The same turns and mirrors carry the whole set onto itself, and each row onto the other rows of its family. Which rows share a family with each named row? Give them in list order.
These 32 rows form 4 families of 8 rows each.
gumu: [ 19  24  -5  -2 -15   6 -11   5  -1 -28  19  -5  15  23  -4  18  -9 -24
  -6   1   4  16   9  15  19 -11  25 -14]
pev: [ -1   4  37  19  13   9  56   2   3 -22 -10   3 -11 -10  -4  26  12 -26
 -14   6   6  28  10   8  25  -7  24   5]
Vegul: [ -4  14 -14   9   7 -24 -17 -15  21   7   8 -20 -17  22  -7   3  -3   6
 -10  -2   4  19 -18  20  16   0  11  -3]
niz: [-18  -4  10  20   3 -11  45 -16 -22  13  -8 -22  -5   4  -6  38  -3  18
 -14 -16  -3   3   0 -21  30  -6  -2  -4]
Nibi: [-30  10 -10  -9   6 -13  15  -2  -6  -7  19  17 -36  -6   1  19   3  -7
  38  -3  -9  -9   2  12   8  31  35  -7]
Vubad: [-26 -23   3   4  11  -7  36   1 -44 -13   1  14  -8  -3   6   6  17 -32
   9 -16 -13  -1 -12   2   4   5   1   3]
Botu: [  7   9  33   8   2 -17  45  -5  12 -16  -1   4  18  -8 -21  39 -12 -21
  -9  -5   0  21 -21  -2  28   3  21   2]
kurag: [-45  22 -15  -2  -1  -8  11  -5 -12 -13  11   7 -30   5 -13  27  15  11
  -3  10   9 -13  -4  36  26   3  16   1]
reni: [-11  21 -13 -24  -4   5  -6  21 -12 -34  18   5 -23  -4  25  22  15   0
 -13  10   3   8   8 -24  22  12  29   8]
zubig: [ -8  13   7  22  -2   1  10   5  -1 -34  17 -16  20  14 -11   1 -12  -1
 -23  20   1  26  -3   5  33 -22  32  -7]
mis: [-21  14 -18 -22   4  -7  15  22 -14 -33  29   0 -18  14  33  25   7  14
   9   1   9  15  19  -2  24  16  33   7]
Valo: [ 11  23 -10 -10 -23   3  -4  -2   4 -39   8   6   4  -5 -17  18 -16 -20
  -2  19   8  27   1  18  28   3  12  -2]
Tunu: [  4   6 -16 -17 -14  -5 -12   0  -3 -19  19   2  -6  -5 -19   5   0 -23
 -10  19  15  30  -6  18  20 -21  33  -7]
vanad: [-20  21   2 -16  -1   3  12   8   3  -7  32 -10 -16  -3  14  24  -5   7
   8  20  -1  17  40  -3  28  -6  46 -12]
vot: [-15   0  15  12   4  -9  36  -1 -36 -15 -11   7   1 -14   7   4   0 -18
  -8 -19 -17  -8  -4  -2  -2  23  -2  24]
kotu: [  7  -2   0   8  -9   6  13 -26   5   9  -1 -20 -27  19 -11  12 -13   7
   4   1   9   8  -6  32  11 -23   6 -17]
tose: [-39   3  -9 -25  -7 -27  17   2   2   0  29   7 -29   2   1  16  21 -19
   3  12  -3 -13   8  19   7  19  14 -12]
kapi: [-29  -1  34  -3  15   5  27  14  -1 -22   4  13 -13 -13  29 -10 -20   9
  13  -5  12  -1   8  -5  24   1  18  11]
nor: [ 18   3  11   8  -6  -7  40 -15 -17 -17  14 -34  -3  14  -5  45  11  -6
 -19  -5 -15  29 -13  -2   8 -14  -7   2]
nafor: [  1  33  -5   0   5 -31  -3 -19   9  -1  27 -28 -22  17 -11  11  -5  19
   9  -1 -18  20 -11  10  14 -12   7  -3]
dur: [ 13   8  23   6  18  -9  43   5   0  -1  -3  16 -11  -3  28 -10   7   3
   1  -7 -10   8  17 -31  17  15  -2   8]
kulo: [ 23  -6  17  11   3 -17  51  -8  17  -5   4  16  14  -4 -22  23 -14  -6
   4   9  20  25  -2  -1  23   9  11   4]
vab: [  3  -1  17  11   5 -24  44  -2  10 -15  -3  -7  -3   6 -16  24 -13 -17
 -10   7  25  48 -12  -4  27   3  -8  -8]
ven: [ 10   0   1   9   8 -15  36 -29 -35  -8  -1 -22   7  12 -12  23  22   2
  -6  -6 -26  32  -7   1  18 -13   7  17]
megal: [ 15   3   0  12   9  -9  35 -40 -14  -6  -8 -20 -15   5  -3  33  14  -3
  -2 -21 -13  33  -6 -13  41  -7   2   2]
dano: [-24  11  -8 -26   7 -14   0  -1 -10 -33  18  20  -6  -8  24  19  23  11
   9  15 -13  -6  11 -18  30   6  34   3]
rup: [-38  18  -3  -8  10 -25   5  11   0   6  28  10 -40  -1   1  19   1 -20
  21 -11  -2  -6  -2  11   3  10   5 -12]
nirot: [  1  16 -16   2  -2  -9  -6   0   1   4  44 -12 -17  25 -16  15  -4  19
  13  -6   6  18 -21  10  19 -19  20  -2]
Siku: [ 10 -16  16  -1  18  -7  44  12   3  -9  13  10 -15  -2  27   3   6  12
  -2   2   6   2  -4 -42  10  15  26   6]
Pirap: [-18   5  -4   8  -5   9  37  -2 -31  -9   5  -3 -31 -13   8 -11  15  -2
 -12  -3 -32 -26   2  -4  15   6  13 -13]
Tuda: [-17 -11   4  -7  -7  -9  42  -9 -42 -12  12  15  -4  -9   6 -11  14 -14
   1 -21 -12 -13  -3 -13  28  -1  -8  10]
sorek: [  5  -5  18  -7  12  -6  56  15   0  -6  11  11 -22 -19  23 -12  -6   5
   3 -11  -7  12  -9 -11  11  14  32  21]

Which other rows belong to the same family as kapi? pev, niz, kurag, zubig, vanad, kotu, Pirap
Which other rows belong to the same family as gumu? Vegul, Botu, mis, tose, megal, Tuda, sorek

